In the rows, 128 means zero.
Where one turn sends some rows of the set: a few examples, then the rows asked:
q739: [136 154 101 146 117 135 161 137 134 117 149 122 170 108 139  92 109 138
 123 111 141 115 138 122]
q75: [ 96 162 166 122 142 108  92 128 148 124 141 117 118 151 138 113 156 120
 141 121 140 154 151 133]
q108: [126 106  95 163 120 143 146 107 118 110 128 130 105 123 131 125  93 127
 159 106 126 123 142 152]
q968: [157 106 150 123 129 139 124 119 107 128 117 120 133 106 119 160 134 101
 112 119 122 146  95 120]
q231: [ 94 152 164 120 135  95  86 131 145 124 147 109 127 145 122 110 150 117
 137 120 138 157 144 133]
q758: [125 139 128 157 136 142 123 127  99 164 135 166 114 147 101 103 120 138
 145 166  99 114 122 131]
q639: [122 149 118 152 117 131 116 143 100 170 129 158 118 126 107 111 124 130
 147 177 115  96 126 131]
q901: [ 93 164 163 114 139 107  89 134 151 128 145 117 116 143 141 116 155 119
 140 125 142 147 146 142]
q410: [131 121 102 142 114 131 138 124 110 114 136 109  96  96  99 124  82 138
 144  96 124 117 131 148]
q742: [ 96 169 166 110 139 103  88 135 147 127 145 111 114 137 128 114 151 125
 135 119 139 147 146 136]
q142: [145 121  93 107 127 151 136  98 143 144 107 144 131 146 122 130 126 145
 149 148  95 131 128  97]
q709: [125 148 129 141 132 135 116 138  97 167 141 156 110 128  84 104 112 145
 136 160  99 107 115 132]
q148: [153 103 101 164 127 137 137 134  99 113 137 100 118 117 112 128  97 109
 153 109 133 132 131 135]
q87: [136 148 109 138 133 146 161 131 137 115 162 128 166 114 133  87 101 144
 118 104 128 124 127 132]
q93: [ 88 152 160 116 133  99  84 129 152 127 150 117 127 144 133 112 151 117
 139 125 141 151 144 144]
q224: [134 147 125 162 122 126 119 142  89 166 124 146 120 133  90 107 125 131
 144 167 112 108 129 111]
q889: [136 155 101 146 117 134 160 138 135 116 149 122 170 106 140  92 107 138
 123 111 141 115 138 122]
q500: [141 106 140 113 124 147 122 118 123 133 120 139 131 100 145 164 134 100
 117 133 125 131  93 146]
q479: [145 126  84  89 120 148 124 126 145 153 118 134 137 122 130 140 126 130
 147 165 107 114 117 112]
q286: [ 88 156 162 114 131  94  85 131 150 125 148 112 122 140 123 111 147 122
 136 120 139 151 144 140]
q227: [135 109  91 142 118 143 132 140 116 122 146 115 113  98 132 135  92 110
 154 122 137 111 124 166]
q807: [126 117 142 137 106 133 138  82 124 123  87 148 117 114 135 155 132 127
 120 112 120 133 122 119]
q384: [144 136  97  82 120 140 126 116 140 148 117 127 121 116  97 131 113 155
 135 142  93 119 117 101]
q914: [102 165 169 119 142 103  90 134 143 124 144 108 117 146 127 113 155 121
 137 118 140 155 148 128]
q298: [124 130 143 114  99 124 130  97 124 127  95 137 108  87 116 157 122 136
 109 108 119 122 112 126]
q493: [136 147 108 139 134 147 161 132 137 115 163 129 166 115 135  88 102 144
 120 105 128 124 127 132]
q13: [ 89 151 162 123 134  97  88 125 149 124 145 117 127 150 130 110 151 119
 140 122 138 156 148 136]
q898: [165 124  97 104 127 140 127 125 127 146 113 114 140 134 101 133 128 132
 142 149 102 133 121  81]

q93 goes to q286
q901 goes to q742
q142 goes to q479
Where do these go?
q968 goes to q807
q758 goes to q639
q148 goes to q108

Where one turn sends some rows of the set: a few examples, then the rows asked:
q735: [144 163 148 142 125 121 106 133 145 110 145 139 110 150 121  93  86 141]
q964: [139 115 103 159 136 155 131 121 118 147 157 139 138 169 135 121  96 127]
q484: [131 103 123 168 119 158 170 138 122 118 131 128 140 155 127 124 132 114]
q949: [130 128 115 124 130 173 101 112 113 122  94 124 103 100 138 120 107 141]
q207: [125 117 117 132 122 181 110 120 122 116  87 132 113  99 130 122 112 126]
q400: [139 162 148 119 159 143  95 133 126 106 109 132 121 149 138 134 144 156]
q276: [127 138 140 145 109 110 125 123 107 158 138 141 184 104 122 111 134 145]
q102: [151 124 108 147 132 133 119 144 155 121 150 105 112  99 117 134 119 123]
q106: [106 132 160 136 135 138 132  82 145 116 131 138 120 123 160  84 117 154]
q395: [ 99 125 168 144 129 143 148  95 144 104 118 141 124 118 149  88 135 141]
q536: [102 146 137 143 122 137 142 132 109 131 104 144  87  99 121 122  93 131]
q145: [136 161  89 117 161 147 127 150 135 139 169 131 129 138 136 102 115 146]
q362: [ 98 148 145 153 136 148 128  97 121 144 127 102 176 125 135  81 136 131]
q861: [132 127 159 132 135 134  94 109  87 127 138 172 127 105 114 112 141 140]
q165: [105 142 115 157 170 146 125 140 151 134 141 113 109 119 118 144 126 111]
q390: [151 135 116 139 142 133 142 111 100 139 154 101 112 157 149 121 113 156]
q980: [151 125 112 147 132 131 123 146 151 117 147 101 111  96 115 136 127 123]
q107: [127 125  95 141 137 136 119 117 117 167 118 123 111 140  93  68 132 159]
q33: [ 99 150 146 151 137 147 128  96 120 145 127 100 174 124 135  81 137 132]
q674: [118 116 106 151 127 143 139 132 117 152 102 127 118 134  80  73 154 142]
q122: [120 125 104 135 137 122 146 126 123 161  98 124 112 132 108  92 156 174]
q379: [115 110  91 147 128 135 140 127 147 167 103 143 128 141 108  86 137 162]
q325: [130 130 146 138  99 126 134 122 148 132 117 165 170 133 136  80 138 152]
q315: [140 150 152 119 113 108 129 112 123 135 120 143 150 127 144  83 148 174]
q741: [107 146 115 154 174 144 122 137 147 136 144 109 106 118 119 143 126 116]
q720: [127 139 139 145 109 111 122 121 108 159 140 140 183 105 123 110 130 145]
q81: [130 139  94 136 137 164 145 163 154 121 159 139 144 136 122  91 120 119]
q682: [122 148 111 130 147 157 161 176 127 113 140 135 136 125 114 112 158 122]
q548: [134 156 168 150 116 125 133 154 134  89 121 138 114 139 104 102 125 124]
q423: [128 115 150 142 128 145  91 110 107 130 142 185 139 113 115 108 126 129]
q547: [128 137 137 139 143 163  97 141 158 107 108 160 145 159 132 127 126 131]
q270: [103 140 127 145 121 141 133 127 122 137 111 152  93 106 125 118  74 130]
q44: [138 129 134 149 140 141 158 134  77 126 133 112 118 147 122 137 153 132]
q867: [141 166 111 114 154 141 148 158 114 119 155 107 116 120 126 101 146 146]
q703: [113 156 145 138 143 145  96 102 113 150 134 153 153 154 121  64 128 139]
q133: [106 155 164 142 137 146 119 118  99 132 114 148 152 141 107  72 162 127]

q276 goes to q362
q379 goes to q107
Where do these go?
q536 goes to q207
q44 goes to q484
q81 goes to q145
q395 goes to q423
q315 goes to q133
q980 goes to q165
q400 goes to q548

Where one turn sends some rows of the set: a few examples, then the rows asked:
q9: [141 101 115 148 125 142 115 119 135 158 160 123 158 104 105 162 160 141
 135 117 112 110 111 125 174 128 101 155 105  94 127]
q49: [158 132 148 155  84 127 155 117  75 124 115 145  96 143 109 127 107 107
 122 116  89 160 105 116 155 133 121 116 133 101  88]
q638: [164 115 138 132 100 137 164 129 117 119 141 107 151 107 109 136 142 117
 128 114  91 136 131 114 161 132 108 147 119 100  15]
q525: [125 152 143 178 124 117 117 168 149 181 155 139 115 119 124 132 134 129
 145  90 104 145 141 100 166 143  93 116 137 109 107]
q202: [128 137 106 164 117 144 152 123 154 138 166 127  75 105  94 121 121 151
 125 114 116 178  86 124 158 142  93 103 134 106 121]
q653: [122 125 153 149  99 157 154 120 143 128 108 106 136 139  90 164 121 123
 121 112 126 136  92 152 148  91  94 147 158 125 117]
q982: [146 115 114 146 127 135 119 123 140 164 158 126 146 108 109 163 168 146
 123 121  99 117 117 123 174 129  99 167 110  92 125]
q717: [154 131 142 173  83 146 168 125  86 124 126 162 110 141  97 105 122  95
 110 126 116 141  98 123 134 125 125 128 122 132  94]
q69: [151 123 126 166 128 177 110 145 135 109 164 105 105 111  88 113 104 122
 101 125 138 103 121 128 123 138 106 109 135 135  68]
q877: [157 139 153 159  62 134 111 128 152 148 143 136  95  69  94 135 141  85
 126 110 105 101 123 127 186 133  97 120 125 118  47]
q781: [111 141 125 172 121 140 150 124 135 135 152 153  79  90 107 132 120 155
 124 119 117 171  82 116 154 136  88 102 145  98 117]
q999: [148 134 143 158 128 172  97 128 110 121 151 124  96 118 112 133  98 133
  96 145 129 109 130 114 136 134 101 100 150 106  51]
q208: [113 137 154 183 118 136 115 153 133 178 158 166 136 114 130 137 130 119
 147  98 132 124 131  97 162 130  87  99 131 109 103]
q443: [150 131 139 152 131 148 110 138 131 106 146 119  86  98 124 153 102 134
  96 113  92 118 133 115 135 129  76 103 159  92  54]
q12: [131 126 149 141  97 156 155 111 149 131 111 109 129 146  98 173 124 123
 114 114 118 140 100 149 152  86  82 145 158 116 110]
q874: [131 125 129 164 105 151 114 136 152 176 181 152 142 137 119 132 128 106
 138  87 145 122 132 104 165 134  83  95 111 115 107]
q532: [156 124 147 138 102 141 156 133 100 125 134 112 154 107 104 128 138 121
 128 125 101 133 127 113 159 139 125 152 122 103  17]
q651: [173 108 132 161  84 121 175 120 112 110 126 125  96 134 110 134 115  97
 134  99  74 165 111 123 153 116  97 101 124 105  89]
q928: [130 127 103 161 109 163 150 104 151 140 177 141  87 117  95 123 120 141
 119 124 139 166  84 123 158 134  86  92 121 109 116]
q556: [156 141 153 162  64 137 106 130 147 152 143 129  96  72  85 125 138  87
 129 115 112 101 122 129 187 140 110 123 122 124  49]
q328: [154 139 153 163  64 134 111 133 152 147 144 133  98  66  88 128 140  85
 127 107 108  99 120 130 184 137 104 124 124 125  51]
q569: [143 141 119 159 111 132 118 152 169 180 177 125 119 141 113 127 133 117
 136  79 115 143 143 108 170 146  89 111 117 115 110]
q404: [139 101 125 164 132 141 117 123 130 163 153 125 157 100 108 161 164 146
 144 136 113 111 114 122 174 119 104 149 108  95 122]
q134: [143 115 124 162 134 135 121 127 135 169 152 128 146 104 112 162 172 150
 132 140 101 118 121 121 173 120 101 161 115  94 119]
q476: [160 110 135 140  99 145 171 134 124 112 147 115 160 100 104 130 146 108
 124 108 102 125 125 118 149 127 105 151 113 113  21]
q659: [126 129 156 151 102 158 148 118 137 137 104  98 130 148  88 160 120 130
 127 128 127 143  98 151 155  94 104 144 160 123 113]
q814: [159 141 154 159  63 136 106 125 147 153 144 131  94  76  91 131 139  87
 128 118 109 103 125 126 189 136 104 118 124 117  45]
q580: [153 120 122 160 131 154 122 155 155  94 159 100  95  91 101 132 108 123
 101  92 101 112 124 129 122 133  82 112 143 123  71]
q530: [151 117 143 144 101 148 163 138 108 118 141 120 163 100  99 121 143 113
 125 118 113 122 120 117 148 135 122 156 116 118  23]
q198: [169 106 128 180  84 141 188 129 124 109 138 142 109 133  98 113 130  85
 123 109 102 146 105 130 132 107 100 113 113 136  94]
q187: [134 130 152 144 100 156 150 110 143 140 108 100 123 155  96 169 123 130
 120 131 119 147 105 147 159  89  92 141 160 114 106]
q801: [113 131 122 169 113 159 149 105 132 137 164 167  92 102 109 133 119 145
 119 129 141 158  79 115 154 127  83  91 134 100 112]

q928 goes to q801
q638 goes to q476
Where do these go?
q569 goes to q874
q877 goes to q328
q12 goes to q653
q580 goes to q69
q49 goes to q651
q134 goes to q982

Where one turn sends some rows of the set: a few examples, then the rows asked:
q119: [119 153 148 148 127 103 139 143 156 110 147 165 160 132 140 152  58  90]
q585: [151 155 122 149  73  94 135 158 189 107 109 146  94 120 140 155 103  71]
q967: [164 174 134 168 115  96 129 101 121 139 137 133 135  99 114 159  96  94]
q679: [170 151 137 180  66  96 129 140 137 117 111 171 143 141 116 192  98  88]
q240: [140 147 149 168  87 105 122 110  78  98 122 124 126 119 136 161  97 100]
q459: [123 138 115 157  78 112 134  97 109 109 132 173 117 119 129 153  85  97]
q796: [166 158 159 152 111 114 135 149 144  91 131 186 108 143 106 155 120  65]
q397: [111 138 123 158 104 111 145 151 146 121 136 117 133  91 152 173  81 137]
q534: [111 119 119 166 115 116 132 170 122 113  98 151 155 104 136 114  92 109]
q887: [139 130 145 181  67 106 128 170 164 114 125 142  88 113 113 158 124 122]
q152: [133 139 130 168 130 126 102 139 114 131 107 172 130 117 101 162 124  83]
q836: [117 171 167 169 125  85 109 153 128  97 154 124 130 111 148 127  92  96]
q284: [183 151 147 173  88 134 132 141 136  91 138 131 108 140  99 168  96  80]
q769: [155 132 151 158  76 110 112 174 143 117 100 156 106  94 153 133 139 107]
q802: [142 165 133 151  97  84 140 162 111  92 143 132 158  69 143 138  85  83]
q852: [187 157 126 161 115 118 140 200 149 103 127 146 113 104 110 150 111 116]
q221: [105 160 131 167 134 106 140 129 141  89 148 140 155 142 125 176  90  90]
q425: [166 140 132 141  92 134 152 125 120  84  81 144 132 128 125 144 119  85]
q213: [120 157 153 157  98  70 173 172 149 112 103 138 130 110 133 120 119  99]
q881: [119 104 115 162 101 101 144 159 148 144 130 139 135  82 138 162 111 115]
q209: [174 161 147 126  94 117 122 134 146 100 142 150 108 106 112 167 112  53]
q27: [115 187 129 157 113  98  96 140 109 105 109 162 113 124 147 166 114  89]
q521: [158 155 174 176  83 104 135 159 155 140  95 146 125 111 131 151 133 118]
q182: [115 109 165 154  94  90 161 159 166  87 141 136 127 106 147 145  91  92]
q380: [128 151 129 152  67  77 138 130  92  97 131 168 144 124 113 153  96 107]
q469: [157 145 146 156 109 126 132 203 157 110 126 112 145 110 124 158 122 115]
q956: [152 130 133 174  87  96 164 172 150  91 121 133 134  96 175 166  73  87]
q212: [125 166 122 201 120 103 120 171 116 129 157 144 137 116 137 138  86  92]
q345: [140 149 120 136 145 116 134 148 110  99 136 167 117  99 122 150  57  97]
q175: [124 173 114 185 125  84 137 139 149 122 146 119 122 122 130 119  94  88]
q684: [162 123 140 142  95 139 122 153 149 100  85 185 126 117 134 157  78 108]
q251: [141 135 129 161 153 110 139 186 154 114 100 153  92 112 140 152 106  85]
q846: [129 175 124 142  90 109  89 131 130  77 116 154 126 136 125 160 121 114]
q853: [166 134 146 117 104 116 150 143 136  84 100 127 111 127 123 171 134 104]
q98: [158 120 153 159 121 109 182 160 140 116 125 130 129 103 164 137  78  94]

q796 goes to q769
q887 goes to q182
q585 goes to q213
Where do these go?
q852 goes to q881
q956 goes to q175
q221 goes to q846
q684 goes to q251

Where one turn sends some rows of the set: a few examples, then the rows asked:
q29: [149 153 153 127 126  97 131 138 151 145 145 145 147 138 132 106 119 112
 127  98 120 147 109 154 123  93]
q570: [ 84 110 142 157 132 127 141 130  96  81 143 106 116 118 126  94 118 133
 122 140 148 124 125 128 127 162]
q372: [142 147 139 103 125  91 135 152 153 157 134 146 123 132 146 109 120 109
 138 103 146 150 104 155 123 122]
q11: [125 139 145 114 133 131 151 162 129 145 153 173 150 110 152 101 143 122
 127 112 122 157 124 145 136 129]
q205: [128 109 128  94 116 105 163 128 135 112 108 136 108 156 130 169 145 138
 124 150 132  99 109  96 142 135]
q181: [105 120  98 157 161 130 124 139 138  94 110 114 111 125 103 134 119 116
 146 114 155 136 126  91 128 116]
q675: [115 113 135 159 107 144 140 118 131 101 131 109 143 136  92 122 100 169
 120 123 122 119 147 110 165 144]
q527: [143 106 118 139 111 145 116  99 114 108  96  81 117 143 107 132 106 132
 114 123 140 133 142 119 120 123]
q962: [127 138 135  76 140 106 101 130 145 139 126 146 100 109 164 116 120 117
 131 123 125 140  89 122 140 122]
q329: [119 129 136 140 104  87 128 137 134 102 122 101 127 127 116 116 118 178
 132 125 121 113 143  79 162 131]
q866: [118 150 158 108 103 108  92 126 135 140 123 165 128 100 143  92 129 131
  98 132 112 121 112 120 134 106]
q787: [155 114 129 149  96 113 137 131 107 102 119  86 118 122 118 123 134 132
 135 129 123 150 160 125  99 111]
q389: [113 119 107 149 133 158 115 114 141  89 102 110 116 138  90 127 109 147
 109 125 131 123 145 104 152 115]
q936: [126 133 136  97 156 109  93 133 132 144 129 151 120 113 156 124  94 103
 147 111 130 122 106 136 151 126]
q505: [ 96 116 147 118 123 124 155 141 135 105 125 141  84 157 114 133 160 129
 112 178 120  99 122 126 143 143]
q821: [136  97 151 122 113 136 181 134 114 115 139 140 121 155 128 156 166 127
 128 161 115 124 130 118 128 130]
q604: [113 147 137 117 152 142 126 153 113 138 135 158 151 101 142 101 139 114
 116 115  96 142 123 156 136 138]
q756: [109 148 155  98 123 125 107 146 143 135 139 171 113 105 151  88 146 129
 109 142 104 146 125 120 147 112]
q434: [123 102 140 165 111 145 137 111 110 114 127  90 126 145 101 109 100 139
 122 124 155 118 133 143 133 153]
q508: [124 110 131 128 131 118 166 151 138 129 115 143  99 177 111 152 152 106
 133 150 159 109 135 127 128 125]

q205 goes to q508
q866 goes to q936
q756 goes to q962
Where do these go?
q787 goes to q570
q527 goes to q434

Where one turn sends some rows of the set: a few examples, then the rows asked:
q791: [102 124 167 113  74 120 160 137 132 126 118 126  87 133 153]
q364: [125 125 135 110 168 124 148 142 122 125  97 170 107 153 174]
q893: [104 115 111 106 142  83 126 163 135 116 103 130 118 136 126]
q331: [ 96 136 115 112 138 152 158 122 120 116 140 158 101 178 129]
q913: [146 122  77 120 118 137 140 116 137 119 110 108 108 115 134]
q109: [141 117  78 115 124 120 132 107 140 116 109 117 103 116 137]
q85: [127 141 163 110 133  97 112 120 114 125 127 124 126 104 123]
q172: [132 123 134 112 166 116 141 163 124 128  85 153 116 137 171]
q777: [102 123 167 111  75 116 159 138 135 126 116 125  86 132 153]
q664: [102 123 167 109  77 113 158 135 134 125 117 129  86 134 154]
q783: [143 127  79 121 116 153 147 107 133 120 119 115 106 124 135]
q636: [117 128 112 119 125 132 145 182 125 126 106 105 133 131 118]
q818: [136 150 165 117 123 126 123 130 108 132 130 112 135 105 116]
q55: [112 142 116 124 122 173 165 158 116 126 128 123 122 158 119]
q458: [102 125 167 111  74 121 161 134 134 125 120 130  85 135 153]
q179: [122 152 168 114 134 133 130  93 105 124 149 144 115 132 125]
q940: [138 137 138 121 155 162 161 163 115 133  97 148 121 147 166]
q339: [132 156 167 120 124 149 135 113 102 132 144 123 126 121 120]
q812: [ 93 119 111 102 150  98 134 126 132 110 124 161  98 163 135]
q76: [139 130 136 117 155 138 150 176 119 133  86 140 124 134 166]
q215: [101 123 166 111  76 115 159 131 133 125 119 130  84 136 154]
q985: [128 135 138 116 161 153 159 145 116 128 104 166 109 159 171]
q467: [137 120  78 113 127 124 135  92 139 114 118 129  97 128 140]
q74: [138 126  79 118 123 147 146  93 135 117 123 128  96 133 137]
q439: [121 142 166 107 140 102 116  96 113 122 140 145 116 121 127]

q791 goes to q664
q636 goes to q812
q940 goes to q172
Where do these go?
q913 goes to q467
q179 goes to q818

